(in the rows, 128 means zero)
The rows below come in pairs that one turn or mirror swaps. Which row does each named row swap with?
K_702: [100 127 175 115 138 159 121 113 165 162 124 102 168 117 122 157 101 115
 149]
K_34: [129 125 139 124 131 149 114 138 167 167 114  98 130 159 169 148 138 124
 125]
K_157: [110 135 176 109 123 167 122 122 154 170 106 103 168 116 120 156 110 116
 139]
K_78: [ 95 130 169 125 149 160 137 127 145 157 131 113 162 121 120 169 106 143
 133]
K_898: [104 116 170 111 118 184 114 142 153 132 133 101 157 110 130 142 111 109
 136]
K_318: [125 140 144 104 115 163 117 134 167 165 120 101 136 163 161 156 150 140
 125]
K_816: [113 140 151 120 123 161 140  83 140 139 136  86 136 111 106 159 133 129
 128]
K_333: [122 131 145 100 119 150 115 148 165 152 106  92 149 155 159 144 134 125
 119]
K_69: [108 128 145  86 142 151 122 128 171 156 130 101 139 159 177 158 128 127
 124]
K_43: [121 144 138 112 140 155 137 146 159 158 136  96 129 163 162 169 125 138
 116]
K_812: [122 149 148 111 122 162 137  87 142 139 134  84 128 116 105 164 134 135
 130]
K_887: [116 127 154 120 111 154 100 111 146 134 134  94  99 110 122 148 123 118
 113]
K_104: [100 133 160 118 133 135 117 125 162 166 121 119 166 105 123 160 111 136
 140]
K_975: [121 108 149 133 112 167 104 101 161 138 149 106 125 110 137 169 118 110
 149]
K_687: [ 98 124 144 134 121 157 115  80 155 144 156  92 156 117 133 140 124 130
 132]
K_262: [113 110 137 116 166 143 129 120 138 144 108 121 123 135 140 151 109 102
 127]
K_457: [124 161 137  94 116 177 129 106 166 153 128 114 138 146 126 138 108  99
 127]
K_385: [112 129 137 106 122 151 107 140 169 161 109 100 124 158 172 154 124 124
 127]
K_955: [112 138 147 101 127 163 131  94 177 155 122  99 109 127 127 178 101 109
 149]
K_759: [107 134 125 135 136 151 115  88 149 144 111 119 122 146 160 148 147 120
 126]
K_364: [108 145 132 134 110 162 138 137 165 149 137  93 152 122 152 118 125 142
 132]
K_517: [118 135 154 120 129 167 135  79 140 134 135  83 126 115 113 166 140 127
 127]
K_488: [ 88  96 136 110 129 142 117 135 182 129 127 118 125 133 147 161 124 121
 145]
K_158: [129 152 168 123 157 177 121 110 150 142 105 113 141 115 146 149 136 133
 127]
K_285: [125 119 120 123 127 129 133  97 165 128 113 119 125 140 146 148 118 113
 148]
K_247: [123 148 138  92 126 160 136 128 151 139  90 107 122 149 151 133 111 110
 126]
K_804: [ 94 122 146 110 106 153 159 130 159 141 125 110 125 132 132 122 118 150
 126]
K_321: [102 122 122 121 133 144 137 124 154 115 120 109 129 145 137 155 170 122
 129]
K_851: [ 93 109 153  94 122 167  95 124 145 156 127 131 141 127 139 180 126 128
 135]
K_46: [115 122 171 126 138 155 122 106 157 171 123  98 165 115 118 147 107 129
 143]
K_314: [101 130 172 105 142 195 111 116 161 136 118 131 134 123 139 164 112 106
 133]
K_355: [108 137 154 117 113 165 136  88 142 137 141  88 128 110 106 168 129 135
 130]
K_933: [ 98 106 151 109 121 167  98 135 155 129 124 141 146 129 136 136 122 124
 119]
K_993: [124 152 138 107 136 142 113 139 175 165 128 101 137 143 163 166 138 118
 124]
K_302: [ 80 129 169 108 131 164 134 115 152 181 127 119 156 118 135 164 106 128
 144]
K_28: [104 127 174 113 128 157 133 110 161 161 120 112 180 126 116 152 127 138
 146]
K_582: [123 130 120 108 125 172 116 118 170 141 118 117 129 152 149 143 151 116
 103]
K_610: [107 143 123  80 129 147 138 109 167 156 135 108 158 155 137 159 117 108
 145]
K_527: [114 115 137 115 128 164 125 124 147 163 159  83 123 125 138 149  95 107
 125]
K_297: [ 94 107 155 102 121 138 135  96 137 140 142  92 126 126 134 141  97 122
 123]
K_253: [ 98 116 117 125 138 145 136 126 147 115 119 112 134 135 136 148 160 129
 132]
K_756: [103 124 150 120 118 176 131  92 162 147 128 120 157 109 101 139 115 125
 118]
K_61: [ 98 119 124 128 128 147 133 133 150 123 123 112 131 138 138 150 170 129
 131]
K_441: [ 96 115 121 132 122 144 140 121 145 124 120 100 127 138 141 147 163 131
 129]
K_971: [117 144 143 115 117 173 131  88 139 141 141  84 120 111 115 169 131 129
 129]
K_602: [ 99 116 148 120 142 159 133 113 143 148 130 108 117 145 155 161 140  75
 132]
K_279: [122 133 178 110 147 193 140 115 166 135 132 114 126 130 136 156 144 109
 124]
K_185: [106 130 134 129 139 134 138 116 160 125 120 108 127 129 121 129 137  85
 140]
K_306: [102 121 120 126 127 148 130 126 144 125 123 104 125 142 147 150 167 126
 116]
K_552: [ 93 138 129  93 111 160 139 128 172 136 131 112 136 150 151 131  94 126
 129]

K_279 swaps with K_804
K_759 swaps with K_687
K_318 swaps with K_28
K_253 swaps with K_971
K_552 swaps with K_314
K_185 swaps with K_887

